128 stands for zero in the data rows.
Here are some points:
[121 116 120 147 133  99 147 118 118  91 115 121 139 128 120  95 104 131
 124 119 156 111 164 121]
[ 90 184  93 222 148 164 165 159 108 133 161 146 109  30 100 153 154 140
 110 158  83 111  34  65]
[122 122 117 173 128 151 110 137 126  95 166 126  63  94  86 140 114 153
 137 138 136 116  88 100]
[128 163 124 134  87 142  75 118 118 102 156 108  49 118 100 159 118 131
 141 155 140 107 104 120]
[147 128 144 102  97 116  74 125 142 110 169 106  95 146 136 150 103 142
 156 160 155 120 115 131]
[156 100 153  60  81  73  44 109 139 104 141  87 100 209 119 161 103 174
 152 133 171 133 160 161]
[129 161 143 142 195 155 234 103 107 168 103 165 222  78 165  74 152 116
  78  96  98 148 136 128]
[135 150  92 143  97 143 117 131 114 134 157 117 105 109 115 174 169 112
 135 118 127 117  83 138]
[102 204 101 169 156 197 190 147  90 170 141 128 161  24 135 149 200  92
  98 105  70  96  50  77]
[125 121 110 126  94 132  89 141 109 113 149 100 128 122 131 187 180 116
 121 131 120 107  54 136]
[145 139 116 140 118 113 114 140 109 111 138 106 139 139 124 156 166 123
 104 106 107 110  99 144]
[128 130  93 143  82 130  42 173 109 125 182  89  80 123 128 218 163  98
 151 171  83  78  24 125]
[109 144 126 153 179 125 195 108 103 156 105 125 219 107 159  98 156  93
  76  88  79 103 109 149]
[121 131  60 142  28 116   0 209 120 109 209  70   2 155 115 255 168  78
 162 198 112  63   0 112]
[122  99 130 135  98 101  73 139 132  94 117  88 121 154 155 180 137 111
 128 129 121  90  99 150]
[105 151 136 166 179 142 172 120 129 139 109 138 193  73 174 128 166 100
  82 116  79 102 104 130]
[126 126 114 174  67 144  35 177 140 114 180  95   7 132 105 222 149 122
 163 186 121 103  37 115]
[116 156 118 180 105 163 105 161 138 114 173 134  52  88 101 197 157 101
 144 170  92 100  53 113]
[ 87 202 116 207 164 179 190 146 125 154 177 143 136  14 125 141 166 107
 117 140  72 121  54  76]
[117 154 131 158 178 141 190 116 148 133 122 155 160  86 136  92 116 118
 117 117 103 140 161 123]
[131 118 134 124 130 148  98 152 156 140 137 130  81 141 123 139 124 138
 148 133 114 139 128 134]
[123 134  99 129 115 138  92 186 148 133 160 102  48 127 119 180 144 129
 130 146 101 116  72 102]
[112 140 147 132 159 143 172 143 138 137 121 142 138 122 139 122 141 135
  95 105 111 138 124 105]
[152 117 123 101  98 119  51 177 151 100 154 118  72 173 127 179 121 142
 165 137 140 123 121 121]
[132 140  91 150 108 135  98 181 103 111 151 131  72 122  97 150 149 112
 165 158 124 132  95 111]
[106 182  74 161  96 163 101 189 108 127 171 142  65  99  93 204 158 115
 177 175 119 122  40  66]
[129 116 110 126 110 121 103 150 107 100 142 114  72 154 110 124 118 135
 166 138 178 137 152 118]
[155 112 132 103  95  69  83 120 134 102 105 102  82 180 123 102  81 144
 162 130 192 152 196 167]
[142 133 146 123 125 137 127 126 143 127 118 120  88 147 106 124 101 109
 137 127 144 129 161 135]
[135 149 142 121 149 146 169 114 146 144  99 139 165 120 123  94 122 114
 116 130 113 135 174 138]
[131 138  85 123  69 139  69 174 129 136 195 118  54 137 115 215 144 128
 172 178 139 133  64 108]
10 more points follow, each with its number after it:
[130 138 156 117 166 129 194 100 140 141  82 152 201 124 146  62 107 135
  97  88 144 146 192 132] 0
[135 107 150 104 156 134 183  97 137 127 101 144 166 136 139  74 119 157
 117 105 135 158 198 139] 1
[128 133 151 119 148 139 166 110 123 146 125 147 156 124 138 100 125 138
 129 123 134 140 151 123] 2
[120 146 137 121 134 155 151 117 112 154 126 151 135 118 119 136 135 132
 133 134 117 120 146 108] 3
[178  57 167  43  66  79   5 124 151  94 152 104  82 249 116 140  84 192
 184 147 216 141 184 178] 4
[133  74 199  77 174 101 177  50 119 122  60 155 229 180 147  38  98 182
  96  70 187 162 252 174] 5
[122 136 121  87 107 146 131 104 108 155 150 131 145 119  97 136 151 121
 115 116 137 117 134 145] 6
[156  64 172  44 134  59 121  53 134 113  83 104 239 231 138  52 106 176
 111  70 189 149 255 223] 7
[125 143 107 117 127 119 122 102  96 131 124 116 166  86 127 120 182 105
 103  87 144 122 129 130] 8
[132  82 187  81 204  73 197  43 121 128  30 132 255 157 180  16 128 154
  72  36 140 139 250 220] 9
Which three of these numbered points are nearest to each point below by angle, seen from the average point of the first points? Their numbers follow each, nearest first.
[149  76 112 105  75  93  15 130 153  91 156  98  51 216 128 187 114 138
 181 195 161 136 126 155] > 4 7 5
[129 138 128 144 151 132 161 114 127 142 119 146 140  85 171 101 115 110
 133 129 143 130 146 102] > 2 0 1
[132 111  95 114  61 109  32 198 141  92 153 112  27 208  96 218 129 151
 188 173 153 128 101 123] > 4 7 5
[163 119 120  64  79  75  48 120 141 141 118 114  67 187 105 147  82 163
 174 150 184 104 163 147] > 4 7 5
[138 126 113 163 133 157 105 147 165 118 152 126  70 107 123 131 133 127
 128 132  97 137 111 130] > 1 0 2
Now 10 new points, numbered from 0 again:
[145  72 166  85 163  64 142  66 123 122  60 122 225 162 158  74 120 145
  91  76 152 116 218 203] 0
[104 167 136 146 191 136 224  98 110 160  85 142 243  59 167  80 166  87
  71  71  90 116 120 139] 1
[ 96 187  64 171 100 180  93 192 115 151 178 106  94  35 105 227 189  69
 124 182  59  66   0  78] 2
[ 91 205  88 187 135 187 159 164 114 177 161 122 139   1 146 183 180  60
 105 155  49  88   3  68] 3
[110 171 110 200 134 162 155 116 136 138 129 135 118  64 116 130 152  97
 107 147 105 120  77 112] 4
[117 114 141 164 175 134 174  92 134 122 118 147 171 115 139  69 121 134
 120 103 136 136 192 154] 5
[106 122 124 146 151 112 174 112 117 123 134 141 160 108 117  65 117 179
 119 111 128 126 177 112] 6
[115 127 136 135 127 101 143 102 115 107 132 139 130 146 114  79  96 184
 137 117 149 136 175 148] 7
[100 170  89 169 139 192 144 145 126 131 168 183  61  46  93 158 129 119
 126 159  96 121  84  62] 8
[144 119 103 109  74 121  41 158 174 118 166  99  16 169  93 174 112 121
 171 173 136 120 114 132] 9
The same question for these:
[116 181  81 156 100 178 143 173 108 133 158 149  68  77 116 163 161 132
 133 156  80 131  37  52] > 8 2 3
[127 125 122 118 126 137 128 129 135 122 137 117 128 152 129 140 130  96
 117 134 112 131 125 138] > 0 5 7
[133 108 140 108 131 112 125 120 153 132 105 133 141 174 130 121 112 111
 127 135 118 141 171 148] > 0 5 7
[129 135 134 123 139 130 183 142 107 137  94 149 128 121 130 100 119 136
 139 113 113 151 154 118] > 6 5 7
[124 142 125 118 131 168 113 117 128 115 143 117 139  94 135 167 157 117
 119 127 131 126  69  99] > 3 1 4
